Rotation paths and how fast each direction turns (degrees per step):
Each turn is a multiple of 5 degrees from 10 to 175, or 0.
Each row of a path follows its step; steps can be skipped.
path 1
step 0: [-0.29,  0.67, -2.11, -0.28, -1.54,  2.32, -1.53,  0.23,  0.17,  1.84,
  0.51, -1.34,  0.59,  0.52, -1.45, -3.38, -0.55,  2.27,  0.54,  0.12,
 -3.23,  0.53, -0.04,  0.07,  3.16, -1.84, -0.05, -0.79,  0.74,  2.29,
 -0.40, -0.63,  0.04]
step 1: [-1.33,  0.55,  1.68, -2.48,  0.89,  0.96,  0.61, -0.68, -1.11,  1.20,
 -0.04,  0.43, -0.41,  0.03,  0.83, -0.43,  2.34,  0.83,  0.65,  2.02,
  1.57,  2.87, -2.53, -0.54,  1.16, -0.08, -0.94,  0.28, -0.18,  4.05,
  1.55,  1.39,  1.51]
step 2: [ 1.14, -0.60,  0.56, -0.54,  2.14,  0.76,  1.65,  1.55, -2.07, -0.72,
 -1.07,  0.30, -1.91, -1.09,  0.93,  1.48,  1.19,  3.21,  1.37, -0.42,
 -3.24, -1.01, -2.12, -1.62,  1.64,  0.94,  1.07, -1.04, -1.12, -1.23,
 -0.18,  1.28,  1.20]
step 4: [ 0.06, -1.23,  1.00, -0.95, -0.67, -0.27,  1.46, -1.92, -1.54,  2.73,
 -2.50,  0.52,  0.24, -1.66,  0.81, -0.10,  1.34, -0.81,  0.87,  0.04,
  0.69,  3.42, -0.41,  0.59,  3.18,  0.07,  0.09,  2.14, -1.22,  2.42,
  0.83, -1.00,  0.86]
step 5: [-1.72,  0.68, -0.99,  0.85,  1.80,  2.58,  1.00,  1.20, -1.76, -0.16,
 -1.98,  0.58, -0.99, -0.01,  3.07,  0.68,  1.61,  3.78, -0.35, -0.67,
 -1.17, -0.71,  1.25,  0.09,  3.39, -0.96,  1.28, -0.46,  0.05, -0.58,
  0.28,  0.19,  0.27]
step 6: [-1.24,  2.55, -0.58, -1.75, -0.32, -0.15, -2.88,  0.81, -0.96, -0.96,
  0.18, -0.32, -0.74,  0.09,  1.27, -0.96,  1.46, -0.05, -0.76, -2.67,
 -2.96,  1.35,  0.28, -1.55, -0.44, -0.56, -1.69,  1.39, -0.16,  2.18,
 -1.29,  1.55,  2.77]
step 7: [ 1.42,  0.21,  0.59, -2.71, -1.34, -0.90,  0.59, -0.84, -2.50,  0.50,
 -1.51, -0.04, -1.14, -2.77,  0.05, -0.30,  0.76, -0.03,  2.34, -1.00,
 -0.74,  3.16,  0.67, -0.55,  0.50, -0.43,  0.54, -1.22, -3.73,  0.53,
  1.66, -1.59,  0.07]
step 8: [-1.27,  1.26, -0.61,  2.43,  1.37,  1.63, -0.33,  2.25, -1.80, -0.13,
 -1.32, -0.20,  0.23,  1.73,  0.91, -1.50,  1.38,  2.26,  0.93, -0.27,
 -2.34,  2.06,  0.14,  2.97,  1.52,  1.16,  1.79, -0.59, -0.85, -0.20,
  1.59, -1.56, -1.18]
step 9: [-0.38,  0.58,  0.57, -0.73,  0.25,  1.09, -2.36,  1.81, -0.74,  1.00,
  0.82,  0.69, -0.60, -1.23,  1.45, -0.13, -0.64, -1.12, -0.12, -2.97,
 -1.90,  0.60, -0.56,  1.08,  1.35,  0.93,  0.21,  1.51,  1.64,  4.96,
  0.84,  1.86,  0.88]
step 10: [-0.91,  0.43,  3.48, -1.56, -1.87,  0.19,  0.69,  1.72, -2.79, -0.86,
 -0.48,  0.08, -1.23, -3.42,  1.11, -0.09,  0.24,  0.97,  1.47, -0.02,
  0.65, -0.68,  1.07, -1.23,  1.57, -0.26, -1.14, -0.66, -2.31,  0.05,
  2.75,  0.37,  0.70]
step 11: [-0.90,  0.89,  0.63,  2.62, -0.24, -1.44,  0.79,  0.35, -0.10, -3.05,
 -1.33, -0.33, -0.53,  0.87,  0.85, -2.01,  0.05,  1.82, -0.58,  0.42,
 -4.46,  1.54,  0.65,  1.33,  1.23,  2.12, -0.08,  0.98, -2.23, -0.38,
  0.76,  0.05,  0.99]
step 12: [ 1.06,  0.09, -1.14, -0.90, -1.00,  1.01, -1.45, -0.95, -1.43,  0.14,
  0.97,  0.15, -0.16, -1.47, -0.88, -0.74, -1.84, -1.24, -0.44,  0.07,
 -2.75,  2.00,  2.20,  0.62,  3.55,  0.35,  1.11, -0.45,  1.42,  4.11,
 -0.13, -0.28,  0.50]
[ 0.21,  0.65, -1.05,  0.04, -0.46, -1.15,  0.24,  0.23, -0.93, -1.17,
 -0.37, -0.17, -0.74, -0.49, -0.12,  0.85, -0.21, -0.04,  0.25,  0.96,
 -0.63,  0.26, -0.51, -0.29, -0.78, -0.28, -0.81,  0.08,  0.15, -0.26,
  0.12,  0.50, -0.08]  85
[-0.02, -0.27,  1.02, -0.20,  1.17,  0.19, -1.01,  0.13, -0.63, -0.45,
  0.38,  0.11, -0.48, -0.43, -0.99,  0.94, -0.28,  1.00, -0.38, -0.50,
  0.08,  0.02,  0.23, -0.25, -0.23, -0.29, -0.48,  0.96,  0.30,  0.07,
 -0.69, -0.52, -0.54]  100
[ 0.38, -0.62,  0.42, -0.63,  0.45,  0.15,  0.03, -0.89,  0.27, -0.24,
 -0.57, -0.67, -0.16,  0.52, -0.85, -0.52,  0.36,  0.09,  0.61,  1.41,
 -0.16, -0.64, -0.54, -0.26,  0.99, -0.05, -0.12, -0.03,  0.61, -0.01,
 -0.89,  0.95,  0.13]  25
[-0.48,  0.26, -0.23, -0.95, -0.34,  0.36, -0.82, -0.23,  0.66, -0.58,
  0.29,  0.68,  1.10, -0.46,  0.54, -0.14, -0.80, -0.75,  0.96,  0.14,
 -0.19,  0.66, -0.27, -0.79, -0.01,  0.29, -0.38,  0.41,  0.92,  0.63,
 -0.44, -0.51, -0.10]  125
[ 1.15, -0.77, -0.51, -0.52,  0.16, -0.47,  0.52, -0.70,  0.88,  0.26,
 -0.24,  0.40, -0.86, -0.97,  0.22,  0.55, -1.06,  0.07,  0.12, -1.09,
 -0.53, -0.25, -0.54,  0.12,  0.50, -0.10,  0.62,  0.10, -0.29,  0.49,
  0.00,  0.28, -0.31]  145
[-0.25, -0.23, -1.20,  0.72,  0.04,  0.29,  0.20, -0.43, -0.70,  0.86,
 -0.21, -0.43,  0.25,  0.23, -0.27,  0.13, -0.52,  0.27,  0.27,  0.61,
  0.43,  0.58,  0.09,  1.20,  0.45, -0.26,  0.16,  0.76,  0.80,  0.95,
  0.24, -0.40, -1.11]  90
path 2
step 0: [-0.68, -0.94, -1.16,  1.75,  0.15,  1.60, -0.22,  2.62,  0.86, -5.25,
  2.17, -1.47, -0.14,  1.46,  0.82,  0.61, -0.19,  1.44, -0.23, -1.83,
 -0.42, -0.02,  0.50, -0.09,  0.17, -0.68, -1.53, -1.27, -1.96, -1.18,
  0.69, -3.64, -0.40]
step 1: [ 0.30, -1.78, -1.85, -0.54, -0.41,  1.39, -0.11,  4.99,  0.59, -2.91,
 -3.33,  0.58,  0.07, -0.33,  0.62,  1.36, -0.47,  0.28, -1.63, -1.31,
  1.36,  0.10, -1.08, -1.08, -0.79, -0.21,  3.28, -0.59, -1.29,  1.40,
 -0.51,  0.64, -1.36]
step 2: [ 1.27, -4.08,  1.26, -1.35,  1.61,  1.30, -1.75,  3.31,  1.25,  1.01,
  1.73,  1.36,  0.16, -2.09,  0.43, -0.84, -0.10, -0.75, -1.80,  0.17,
  1.69, -1.75,  0.23,  0.75,  0.01, -2.48, -0.24,  0.91, -2.65,  0.10,
 -2.56, -0.05,  0.79]
step 3: [-0.80, -0.61, -1.70,  0.38, -0.54, -0.69,  0.80,  2.74, -1.14, -0.56,
  0.02,  0.42,  0.63, -1.02,  0.29, -1.96,  0.85,  2.17,  0.21, -0.73,
  0.50, -2.05,  0.85, -2.21,  0.94, -0.86, -3.95, -1.37, -3.70, -2.03,
 -1.44, -2.71, -0.72]
step 4: [ 0.62, -0.73, -0.96, -0.50, -1.77,  2.02,  2.15,  4.05, -2.08,  0.07,
 -2.86, -0.02, -0.51,  0.51,  0.76, -1.13,  0.09,  0.49, -0.72,  2.18,
 -0.53,  1.61, -0.71, -1.71, -3.84, -1.51, -0.53,  0.63, -1.60,  0.02,
  0.49, -0.01, -2.47]
step 5: [ 2.43, -2.49,  2.12, -1.56,  0.78,  2.77, -0.42,  1.70,  0.50,  1.67,
  0.86,  0.25,  0.33,  1.15,  3.15, -0.87, -1.28, -1.95,  1.43, -0.58,
 -0.44,  1.51, -2.60,  0.63,  0.91, -2.64, -1.27,  0.66, -2.30, -0.04,
  0.16, -1.63, -1.76]
step 6: [-0.43,  0.58, -0.60,  1.78,  0.39,  2.15,  0.63,  1.97, -0.22, -2.40,
  0.26, -1.05,  0.18, -0.22,  0.29, -2.60,  0.22,  1.47,  4.09, -1.61,
  0.58,  0.27,  0.18, -1.95,  3.65, -1.79, -0.41,  1.49, -2.43,  0.76,
 -1.10, -1.61, -0.74]
step 7: [ 0.03, -1.32, -0.33,  0.39,  0.15,  1.85,  0.42,  2.23, -0.85, -3.84,
 -0.07,  1.24,  0.19,  2.76, -1.29, -1.42,  2.29,  1.02, -1.21,  0.64,
  0.55,  2.49,  0.62, -0.03, -1.81, -0.84,  2.87,  2.51, -1.63, -0.76,
 -1.20, -1.10, -2.37]
step 9: [-0.09, -0.62, -2.47,  2.41,  0.58, -0.72,  1.96,  4.11,  2.30,  1.25,
  1.84,  0.36, -0.79, -0.82,  0.24, -0.92,  1.22,  1.27,  0.35,  0.56,
  0.81, -1.68, -0.37, -1.94,  1.86, -0.90, -1.60,  2.98, -2.17,  2.19,
 -1.27, -0.11,  0.06]
step 10: [-1.15, -2.19, -0.50, -0.79, -1.61, -2.51,  1.75,  3.12, -0.36, -1.35,
 -0.68,  1.84, -1.77,  2.10,  0.29, -2.80,  2.22, -1.36, -0.88,  0.98,
  1.66,  0.63, -0.36, -0.47, -0.56, -1.12, -1.36,  2.21, -0.68, -2.92,
  0.97, -1.13, -1.55]
step 11: [ 2.02, -0.42, -0.08, -0.19,  1.15,  2.73, -0.89,  3.86,  1.00,  2.40,
 -2.35, -1.13,  0.35,  0.78,  1.08,  0.16,  0.35, -0.24,  1.62,  1.69,
  1.48, -0.12, -1.34, -0.55,  0.45, -0.44, -0.28,  0.65,  0.23, -4.45,
  2.42, -1.77, -1.17]
step 12: [ 1.39,  0.59, -0.33, -1.68,  1.01,  0.37,  0.73,  2.97,  3.63, -1.03,
  0.75, -2.43,  0.06,  2.14,  2.56, -0.11, -0.09,  2.15,  2.91,  1.89,
  0.01,  0.66,  0.20,  0.03,  0.58, -0.86, -1.54,  2.33, -1.58,  1.74,
 -1.46, -1.32,  0.44]
[-0.41,  0.35, -0.34, -0.68, -0.50,  0.04,  0.12,  0.25, -0.24,  1.38,
 -0.30, -0.54, -0.49,  0.79,  0.23, -0.53, -0.66, -1.01,  0.72,  0.57,
 -0.45,  0.20,  0.60, -0.43, -0.20, -0.49, -1.35, -0.13,  0.19, -0.53,
  0.43,  0.20, -0.43]  55
[-0.25,  0.50,  0.27,  0.52, -0.19, -0.15, -0.66, -0.33, -0.79, -0.57,
  0.13, -1.04,  0.25, -0.12, -1.13, -1.29,  0.77, -0.15, -0.53,  0.73,
  0.61, -0.27,  0.37,  0.16, -0.05,  0.15,  0.02, -0.28, -0.58, -1.00,
  0.58, -0.68, -0.29]  100
[-0.03,  0.37,  0.62, -0.95,  0.87,  0.67,  0.68,  0.55, -0.54,  0.95,
  0.24, -0.06,  0.34,  0.03, -0.59,  0.62, -0.52, -0.57, -0.06,  0.44,
  0.31, -0.40, -0.46,  1.22,  0.71,  0.39,  0.58,  0.01, -1.00, -0.05,
  0.46,  0.07,  0.49]  115
[-1.63, -0.40, -0.17,  0.19, -0.78, -0.36,  0.84,  0.36, -1.03, -0.85,
 -0.39, -0.19,  0.37,  0.53, -0.34,  0.51, -0.01,  0.30,  0.46, -0.48,
 -0.78, -0.58, -0.05,  0.54, -0.33,  0.50, -0.34,  1.05, -0.13, -0.17,
 -0.14,  0.00,  0.19]  115
[ 0.45,  1.31, -1.11, -0.73, -0.60, -0.31,  0.83,  0.15,  0.04, -1.16,
  0.05,  0.62, -0.31,  0.05, -0.66,  0.02, -0.19,  0.66, -0.39,  0.24,
  0.17,  0.62,  0.43,  0.17,  0.75, -0.46, -0.53, -0.17, -0.48,  0.56,
  0.60,  0.49, -0.04]  120
[-0.26,  0.06,  0.43,  0.06,  0.98,  0.50,  1.14,  0.05, -0.69, -0.23,
  0.34,  1.03, -0.68,  0.14, -0.08,  0.26,  0.24,  0.45,  0.31, -0.01,
  0.30,  0.45,  1.03, -0.79, -0.31,  0.16,  0.08, -0.66,  0.60, -1.35,
 -0.14, -0.45,  0.58]  100
[ 0.22, -0.37,  0.11,  0.60,  0.13,  0.81,  0.00,  0.44, -0.01,  0.12,
  1.01, -0.63, -0.67,  0.06, -0.71,  0.08,  0.07,  0.62, -0.37,  1.31,
 -0.37,  0.31,  0.31,  0.66, -0.91, -0.80, -0.17,  0.81,  0.55,  0.51,
 -0.46,  0.79,  0.52]  145
